arr =
[[48 13 32 19 13 81 58 41 46 42 55]
 [39 38 65 28 38 34 35 30 38 25 12]
 [69 10 16 16 10 81 61 65 53 60 67]
 [47 41 62 34 41 35 45 50 41 32 20]
 [51 42 45 41 42 35 54 69 41 42 26]
 [60 18 18 22 18 72 66 58 51 58 62]
 [46 56 71 53 56 15 46 91 38 32  2]
 [48 20 43 15 20 68 45 28 44 35 39]
 [58 16 27 22 16 78 61 46 51 46 53]
 [53 12 22 17 12 80 66 45 46 47 54]
 [36 24 65 10 24 56 32  6 39 23 28]
 [38 26 67 17 26 52 33 15 39 22 21]]
The entry directly above the smallest entry: 62
The 1st entry in reading order: 48
The 3rd entry on the main diagonal?
Answer: 16
The fourth entry from the end, reading row by row?
Answer: 15
The bottom-left entry is 38
The smallest entry?
Answer: 2
The second entry on the main diagonal: 38
The top entry of the column that holds the largest entry -> 41
The top entry of the column that holds the smallest entry?
Answer: 55
The second entry on the diagonal from the top-right corner?
Answer: 25
The entry just right of 91?
Answer: 38
The entry just left of 19 is 32
The last entry, reading row by row?
Answer: 21
The third entry from the end, reading row by row: 39
The entry directly below the largest entry?
Answer: 28
The fifth entry in reading order is 13
The fourth entry, reading row by row -> 19
The entry just left of the largest entry -> 46
The largest entry in the last row: 67
The entry directly below the smallest entry?
Answer: 39
The entry directly above the largest entry?
Answer: 58
The second smallest entry: 6
The largest entry?
Answer: 91
The smallest entry in the first column: 36
The first entry in the row that holds the smallest entry?
Answer: 46
The entry just left of the smallest entry is 32

[[ 0.55  0.25  2.33 -0.92  0.66  0.13  0.27 -2.36  0.16  1.18  0.67 -0.04
  -0.34  1.35  1.56]
 [ 0.81  0.67  2.09 -0.13  0.18  0.71  0.09 -2.25  1.01  0.93  0.30  0.67
  -0.19  1.79  0.79]
 [ 1.00  0.42  2.60 -0.87  0.89 -0.71 -0.20 -2.13  0.28  0.53  0.57  0.32
  -0.42  1.27  1.38]
 [ 1.24  0.90  2.31 -0.10  0.38 -0.16 -0.45 -1.93  0.89  0.22  0.28  1.08
  -0.23  1.74  0.67]
 [ 0.94  0.71  2.26 -0.38  0.42  0.07 -0.17 -2.04  0.45  0.59  0.49  0.68
  -0.21  1.65  1.04]
 [ 0.84  0.44  2.34 -0.57  0.56  0.07  0.06 -2.30  0.72  0.89  0.44  0.36
  -0.35  1.47  1.13]
 [ 0.74  0.38  2.29 -0.62  0.54  0.18  0.15 -2.34  0.63  1.00  0.47  0.26
  -0.33  1.47  1.21]
 [ 0.99  0.81  2.07  0.09  0.12  0.64 -0.07 -2.18  1.26  0.70  0.17  0.93
  -0.18  1.88  0.53]]
The first entry in reading order is 0.55
Find the entry just right of 0.66.
A: 0.13
The entry just left of 0.64 -> 0.12
Find the fifth entry in reading order.
A: 0.66
The 2nd largest entry -> 2.34
Find the entry just right of the smallest entry.
A: 0.16
Find the entry just left of -0.38.
A: 2.26
The entry just right of 1.24 -> 0.90
The entry just right of the largest entry: -0.87
Find the second smallest entry.
A: -2.34
The entry just left of 1.27: -0.42

-31 -45 -32 -39 -42 -46 -40 -43 -25 -31 -38 -23 -43 -18 -14 -27
8 19 14 9 21 12 5 19 3 18 19 0 13 12 9 15
-52 -75 -54 -67 -68 -78 -64 -67 -37 -51 -64 -31 -64 -24 -14 -45
-7 -23 -15 -7 -28 -12 -4 -26 -1 -22 -23 1 -19 -15 -12 -17
-15 -20 -8 -26 -11 -29 -33 -17 -14 -3 -12 -16 -24 6 7 -2
-7 -7 -6 -10 -3 -8 -8 -3 -4 -5 -7 -4 -3 -1 0 -6
-51 142 -75 84 66 120 205 194 -25 -44 63 44 254 -120 -64 -77
271 457 430 318 469 400 -31 199 -130 417 464 -372 -53 1 -316 352
321 479 432 436 408 461 87 172 -93 396 482 -320 -53 -56 -373 361
Indices start at 1.
The top-right entry: -27
The entry directly above the smallest entry: -316
The entry at row 3, column 1 is -52
Which number is the entry just left of -32? -45
Which number is the entry just left of -56? -53
Which number is the smallest entry? -373
The bottom-right entry: 361
The top-left entry is -31
The entry just left of the largest entry -> 396
The entry directly above 464: 63
The top entry of the column that holds the smallest entry -> -14
Which number is the entry at row 2, column 2? 19
The entry in row 2 and column 3: 14
Which number is the entry directly below -20? -7
The entry at row 2, column 1: 8
The entry just left of the smallest entry -> -56
The entry in the bottom-left corner is 321
The entry just right of the largest entry is -320
The entry directly above the largest entry -> 464
Which number is the entry directly above 408? 469
Which number is the entry just left of -68? -67
The entry at row 1, column 3: -32
The entry directly above -56: 1
Which number is the entry in row 3 and column 3? -54
The top entry of the column that holds the largest entry -> -38
The entry directly above -16 -> 1
The entry directly below -42: 21

array([  19,   60,  118,   73, -530, -558])
Give the third entry from the left.
Answer: 118
Give the second entry from the left.
Answer: 60
The entry just left of the smallest entry: -530
Give the 3rd entry from the right.
Answer: 73
